One turning vector, and how many ticks it has turned:
The counts run from 0 to 737.
[-34  17 -16  13  -3   4   4   0   8  -8  31  29 -25  -5   1  12  10   9
 -12   1 -16 -16 -23   3 -22  13  11 -13 -26 -12 -25 -12  -5 -17  13 -12]	721
[-12  32  -1   1   0  15   5   1  19 -33  -2  14 -18 -19 -11  19   9  -7
 -26 -12  -3 -27 -12   1 -30  -2 -14  -2 -14  12 -18   3 -13 -11  14 -27]	175
[-13  22 -13  12   2   8   3 -14  39 -23   5  10 -25  -5   5  19  -2  -2
 -12 -22  -2 -27 -13 -10 -17 -10 -24   2 -11  19 -23   1 -17   5   2 -30]	486
[ -6  30  -8   8  -9   3  -3  -3  28 -26  -7   8 -14 -14  -4  21   3   9
 -22  -8   5 -23 -11  -3 -27  -9 -23   1  -5  12 -28  -6 -24  -7  11 -34]	56
[-35  16 -24  25 -14   6  -4  -7  21  -5  29  17 -18   2  13  15   6  14
  -3  -3 -24 -13 -21   3 -16  17   7  -2 -14 -10 -37  -3 -11  -2   6  -8]	278
[-27  27 -15  16  -3   9  20   3  34 -17  19   9 -18  -6  -5  19  -4  22
 -21  -2  -6 -12 -19  -9 -14  -2  -4  -3 -11   5 -23 -12   1 -28  22 -19]	673
[-28  26  -5   5   0  19   0  -3   4 -25  14  22 -12 -24  -2  22  12 -12
 -18   7 -18 -20  -8  -1 -29   5   5 -12 -16   2 -27   8  -8 -21  23  -4]	132
[-16  37  -8  -1  -2  12   0   1  18 -25   2  10 -20 -11  -4  14  22  -7
 -18 -18  -7 -24 -11  12 -30  19   1   0 -18  11 -24   6 -18   2   8 -20]	535
[-17  20 -15  -3  -8 -12  -8 -12  14 -11   1  28 -28  -7   7  14  18   5
 -10  -5   4 -27  -7   6 -34   4 -20 -11 -17  -5 -33  -8 -24   9  -1 -24]	732
[-27  17 -29  18   2  -2   3 -11  43   0  24  20 -28   1   7  11   2   0
   1  -7 -16 -17 -20  -5 -18  11  -4  -4  -9  -3 -33 -12 -20  10   4  -7]	169
[-34  14 -28  16  -5 -10   9  -5  42  -4  20   9 -17   0  18  15   7  25
  -7   0   0  -8 -17  -1 -15  10  -5   1  -5   0 -39 -11 -11  -6  12 -14]	287
[-29   6  -8   3   6  -6   2 -19   5 -20  15  17 -16 -18  33  19  19  -4
 -14  -2   3 -23   2  -4 -22   4 -11 -12 -21   9 -42   2 -13  -7  12 -26]	689
[-10  14 -14  27   6  12 -14  -6  31 -22  14  15 -15  -9   1  17  -6 -12
  -5 -17 -19 -23 -25 -12 -22  -6 -11   8  -7  11 -27 -10 -30  -1  11 -23]	389
[-36   5 -28  22   2  -3 -10  -5  19  -1  31  23 -15  -7  13  12   6   5
   0   6 -18 -15 -25  -3 -19  10   4  -5 -12  -8 -39 -13 -17  -5  12  -3]	559
[-32  17 -15   6  13  -2  24   2  26 -14  26  13 -19 -11   7  17   9  10
 -21   1   5 -10 -18  -4 -21  10   3  -7 -19   6 -25 -14   1 -28  28 -15]	124
[-39  23 -14   7   0  11  16 -12  34 -22  15   4 -14 -16  17  24  12   5
 -17   4  -9 -16  -2  -9 -13  -2  -5  -6 -10   8 -32  17   6 -14  15  -6]	716
[-19  23  -4   1  17   6  13  -6  14 -28  13  11 -15 -23  11  16  17 -19
 -20  -2   7 -20  -6  -6 -26  14  -6  -8 -19  18 -29   0 -17 -17  25 -19]	351
[-14  19 -15  25  -6   7  -8   1  39 -21  10   7 -11  -4  -9  22  -6  14
 -10 -16 -12 -18 -30  -5 -21  -7 -13  13  -3   7 -25 -15 -20  -5  10 -25]	336
[ -9  38 -16   7  -5   4  -1   2  31 -13   1  22 -25  -5 -21  10  11   0
 -14 -10 -11 -23 -21   3 -33   9  -9   0  -9   1 -22 -10 -25   6   9 -12]	534
[-26  18 -22  16   3   1  -3   9  25  -9  19  23 -12 -17  -9  13   3   2
  -6   8 -18 -15 -30  -4 -28   4   2  -2  -9  -8 -26 -19 -19 -16  22   4]	252
[-27  16 -12  -7   3   0   0  -9  27 -28   2  11 -14 -19   9  30  17   8
 -16 -11   4 -31  -8  -5 -25 -11 -22   0 -13  13 -24  10   2  -2   6 -24]	206
[-28  20  -9  15   1  10   4   9   6 -26  19  13  -5 -23   3  21  11  11
 -25   7  -4 -11 -20   2 -28   6   2   0 -14   3 -31  -6  -7 -34  31 -15]	14
[-10  37  -5   6 -14  13  -5   0  19 -32  -6   8 -11 -15  -6  21  13   3
 -21 -13  -4 -25 -12   5 -32   6 -10   2 -10  11 -31   5 -22  -6  10 -27]	684
[-38  20 -15   0 -10   9  -8   5  16 -24  10  13  -7 -21   0  28  19  18
 -16   0 -15 -20 -19  10 -29   3   4   3 -10  -5 -32  14   5  -9  11  -7]	694
[-36  23 -17   5 -10   8  -7   2  19 -22  13   7  -7 -23   9  24  25   5
 -11   1 -16 -19 -11   9 -29  16   6   2  -8   1 -37  16  -6  -9  13  -1]	198
[-13  18 -15  25  -6   2   1   4  24 -16  14  14 -10  -9  -6  19 -10  15
 -17   3  -6 -12 -26  -7 -23  -9 -12   1  -7  -1 -29 -25 -23 -21  24 -22]	283
[-15  21 -19  11   8  -9  14  -2  42  -8  10  17 -22  -9  -8  11  -4   9
 -14   0   7 -17 -19 -11 -24  -5 -20  -5  -9   5 -24 -24 -19 -11  21 -14]	393
[-30  11 -27   9   4 -13   1   3  29   1  21  29 -26  -3  -3  12  11  12
  -4   0  -6 -17 -28  -1 -28   7  -5  -6 -18 -13 -26 -25 -14  -2  13  -6]	612
[-38  13 -14   8  -4  10   2 -18  12 -18  19  20 -13 -21  19  28  10   1
 -13  13 -13 -24   2  -8 -20  -8  -5 -15 -13  -2 -38  12  -2 -14  12  -5]	141
[-21  26 -22  18 -11  11  -9 -11  39  -9  12  20 -20  -4  -8  15  -3  -2
  -3  -3 -28 -24 -14  -9 -20  -3 -10  -4  -3  -6 -30  -4 -22   6   2  -4]	358
[-23  14 -26  27  -1   3  -8   2  34 -10  23  11 -17   1   2  13   4   6
  -1 -17 -19 -13 -36   2 -18  17   5  12 -12   5 -29 -14 -20   3  10 -15]	656
